[[-15 -59 -10  14  68]
 [ 26   4 -19  44  59]
 [  4  36 -23  41   1]]
->
[[  4  36 -23  41   1]
 [ 26   4 -19  44  59]
 [-15 -59 -10  14  68]]

[[ 10 -24   7]
 [-10  41 -11]
 [ 37  20  18]
 [  3 -73  28]
 [ 25  42  -6]]
->
[[-10  41 -11]
 [ 25  42  -6]
 [ 10 -24   7]
 [ 37  20  18]
 [  3 -73  28]]

[[ 11  28  54]
 [-16  16  68]
 [-16   1  31]
 [ 22   1 -37]]
->
[[ 22   1 -37]
 [-16   1  31]
 [ 11  28  54]
 [-16  16  68]]

[[ 38  13  24  37  57  44 -33]
 [ 37  13  22  35  54  43 -31]
 [ 48  13  31  46  70  50 -45]
 [ 40  13  26  40  60  45 -36]
 [ 36  12  18  30  49  41 -27]
 [ 36  12  20  32  52  42 -29]
 [ 35  12  14  24  46  39 -24]
 [ 42  13  27  42  63  47 -39]
 [ 45  13  29  44  66  48 -42]
 [ 35  12  16  27  47  40 -25]]
->
[[ 35  12  14  24  46  39 -24]
 [ 35  12  16  27  47  40 -25]
 [ 36  12  18  30  49  41 -27]
 [ 36  12  20  32  52  42 -29]
 [ 37  13  22  35  54  43 -31]
 [ 38  13  24  37  57  44 -33]
 [ 40  13  26  40  60  45 -36]
 [ 42  13  27  42  63  47 -39]
 [ 45  13  29  44  66  48 -42]
 [ 48  13  31  46  70  50 -45]]

[[  2  27 -54   3 -16  17  66 -20  32]
 [  3   4  -3  -4   0   4  12   0   3]
 [  3   1   1  -9   1  -3   2  -1  -3]
 [ -4  -4  19  -6   7 -10 -22   6  -8]
 [ -2  -3  12  -9   4  -7 -12  13  -3]
 [  0   0   5  -2   3   1  -7  -2  -6]
 [ -4  -9  16   0   6  -6 -27   9 -13]
 [ -1   3  -2  -5   4   2   3   1   0]
 [  3   3   3  -2  -4  -9   5  -1  -5]
 [  0  -1   6  -3   6  -5 -12   1  -5]]
->
[[  2  27 -54   3 -16  17  66 -20  32]
 [  3   4  -3  -4   0   4  12   0   3]
 [ -1   3  -2  -5   4   2   3   1   0]
 [  3   1   1  -9   1  -3   2  -1  -3]
 [  3   3   3  -2  -4  -9   5  -1  -5]
 [  0   0   5  -2   3   1  -7  -2  -6]
 [  0  -1   6  -3   6  -5 -12   1  -5]
 [ -2  -3  12  -9   4  -7 -12  13  -3]
 [ -4  -9  16   0   6  -6 -27   9 -13]
 [ -4  -4  19  -6   7 -10 -22   6  -8]]

[[ 51 -10  -8   0  74 -42  20  17 -24  23  -7  21 -10]
 [-13  35  -7   4  -9  -8   3 -26   2   7  -2  -2   8]
 [-45 -25 -17  19 -57  -3 -11   0 -11 -18  -8 -25 -12]
 [  1  32 -14 -16 -26  24 -25   7  -6  11  10  -2  11]
 [-17  23  19 -26   0  31   4   1 -34  12  20   7  21]
 [-17 -59  17  29 -75 -15 -72 -38 -23 -25 -19  16  22]
 [ -8   8  -9 -36  -9 -16  56 -12  22 -12   7  -5  -4]]
->
[[-45 -25 -17  19 -57  -3 -11   0 -11 -18  -8 -25 -12]
 [  1  32 -14 -16 -26  24 -25   7  -6  11  10  -2  11]
 [ -8   8  -9 -36  -9 -16  56 -12  22 -12   7  -5  -4]
 [ 51 -10  -8   0  74 -42  20  17 -24  23  -7  21 -10]
 [-13  35  -7   4  -9  -8   3 -26   2   7  -2  -2   8]
 [-17 -59  17  29 -75 -15 -72 -38 -23 -25 -19  16  22]
 [-17  23  19 -26   0  31   4   1 -34  12  20   7  21]]

[[  8   6  -4   7  -5   2  -6   1]
 [ 12  -3  -8  -1  -5   2  10  -1]
 [ -2   2   2   6   3   3  -7   1]
 [ 60  10 -45  33   2   8  17 -24]
 [-59 -25  42 -24   2  -2   2  29]
 [ 20   1 -14   4  -7   4   8  -2]
 [-29   2  23 -16  -1  -3 -20  10]
 [ 26   8 -20   5  -1  -4  10 -16]]
->
[[ 60  10 -45  33   2   8  17 -24]
 [ 26   8 -20   5  -1  -4  10 -16]
 [ 20   1 -14   4  -7   4   8  -2]
 [ 12  -3  -8  -1  -5   2  10  -1]
 [  8   6  -4   7  -5   2  -6   1]
 [ -2   2   2   6   3   3  -7   1]
 [-29   2  23 -16  -1  -3 -20  10]
 [-59 -25  42 -24   2  -2   2  29]]
---
[[-62  74  32]
 [-40   2  15]]
->
[[-40 -62]
 [  2  74]
 [ 15  32]]

[[-10 -40  46  36]
 [-35 -36   8   7]
 [ 11 -32  -7 -26]
 [ 11 -14 -15  -8]
 [  5 -13  -3  -8]
 [ 29  57  26  12]
 [ 11  49  -3  60]
 [-11  65  -1 -16]
 [-23  24  -5  -7]
 [ -8   0  42  24]
 [-27   0   0   8]]
->
[[-27  -8 -23 -11  11  29   5  11  11 -35 -10]
 [  0   0  24  65  49  57 -13 -14 -32 -36 -40]
 [  0  42  -5  -1  -3  26  -3 -15  -7   8  46]
 [  8  24  -7 -16  60  12  -8  -8 -26   7  36]]

[[ 34  32]
 [ 30 -21]
 [  1 -39]
 [-72   3]
 [  3 -17]
 [ 19  -6]]
->
[[ 19   3 -72   1  30  34]
 [ -6 -17   3 -39 -21  32]]

[[  6 -10   0  10 -18   2  13  -6   9  -7  -9]
 [-15 -15   8  32 -50  11  -9 -11  12 -17  -1]
 [ 14  21  -9 -36  60 -15   3  11 -12  17   7]
 [ 14   9  -5 -15  26 -10  12   0   0   3   2]
 [ 10   4  -6 -29  37  -3  13  18 -23  25 -10]
 [-10  -5   8  21 -31   2  -7 -12  10 -19   9]
 [-11 -11  10   2 -16   1  -3   2 -14   1  -1]
 [-14 -10   6  36 -49  10 -13 -15  21 -23   4]]
->
[[-14 -11 -10  10  14  14 -15   6]
 [-10 -11  -5   4   9  21 -15 -10]
 [  6  10   8  -6  -5  -9   8   0]
 [ 36   2  21 -29 -15 -36  32  10]
 [-49 -16 -31  37  26  60 -50 -18]
 [ 10   1   2  -3 -10 -15  11   2]
 [-13  -3  -7  13  12   3  -9  13]
 [-15   2 -12  18   0  11 -11  -6]
 [ 21 -14  10 -23   0 -12  12   9]
 [-23   1 -19  25   3  17 -17  -7]
 [  4  -1   9 -10   2   7  -1  -9]]

[[ 17 -42  23  20  21 -16]
 [-19  30 -26 -18 -23  -3]
 [-18   8  22  -7  28 -21]
 [ 30 -28  -7  20 -12  17]
 [-27  60 -25 -23 -22  34]
 [-18 -47  39  -5  42 -23]
 [-28  68 -16 -29 -18  35]
 [ 16  15 -28   8 -29  14]
 [-21  26  13 -19   7  22]]
->
[[-21  16 -28 -18 -27  30 -18 -19  17]
 [ 26  15  68 -47  60 -28   8  30 -42]
 [ 13 -28 -16  39 -25  -7  22 -26  23]
 [-19   8 -29  -5 -23  20  -7 -18  20]
 [  7 -29 -18  42 -22 -12  28 -23  21]
 [ 22  14  35 -23  34  17 -21  -3 -16]]

[[ 50  43 -64  22  40  53 -39  58  31]
 [ 57  27  -6 -29   9   2  21  21  15]
 [-11  54  51 -39 -50  31 -19  57  14]
 [ 16  32 -59  64  41  29 -54 -36 -62]
 [-27  19  19  61  36 -39  47  43 -42]
 [ 62 -49 -13  19 -32  29  25 -62 -43]
 [  4 -38  37  60  22 -11 -36 -31  26]
 [-13 -58  29  26 -14   8 -45 -51 -10]
 [ 52 -60  -5  -2 -44  -9   3 -17  29]]
->
[[ 52 -13   4  62 -27  16 -11  57  50]
 [-60 -58 -38 -49  19  32  54  27  43]
 [ -5  29  37 -13  19 -59  51  -6 -64]
 [ -2  26  60  19  61  64 -39 -29  22]
 [-44 -14  22 -32  36  41 -50   9  40]
 [ -9   8 -11  29 -39  29  31   2  53]
 [  3 -45 -36  25  47 -54 -19  21 -39]
 [-17 -51 -31 -62  43 -36  57  21  58]
 [ 29 -10  26 -43 -42 -62  14  15  31]]

[[ 48 -26]
 [ 57 -74]]
->
[[ 57  48]
 [-74 -26]]

[[  0 -25   2   6 -16   6  -6]
 [  9   9   1  21  -9   2  42]
 [-13 -32   0 -26   1   2 -64]
 [ -9 -37   1 -17  -7   4 -52]
 [  4  33  -2   2  15  -7  23]
 [  7 -74  10  39 -62  23  21]
 [ -2  14  -2  -8  12  -4  -7]]
->
[[ -2   7   4  -9 -13   9   0]
 [ 14 -74  33 -37 -32   9 -25]
 [ -2  10  -2   1   0   1   2]
 [ -8  39   2 -17 -26  21   6]
 [ 12 -62  15  -7   1  -9 -16]
 [ -4  23  -7   4   2   2   6]
 [ -7  21  23 -52 -64  42  -6]]
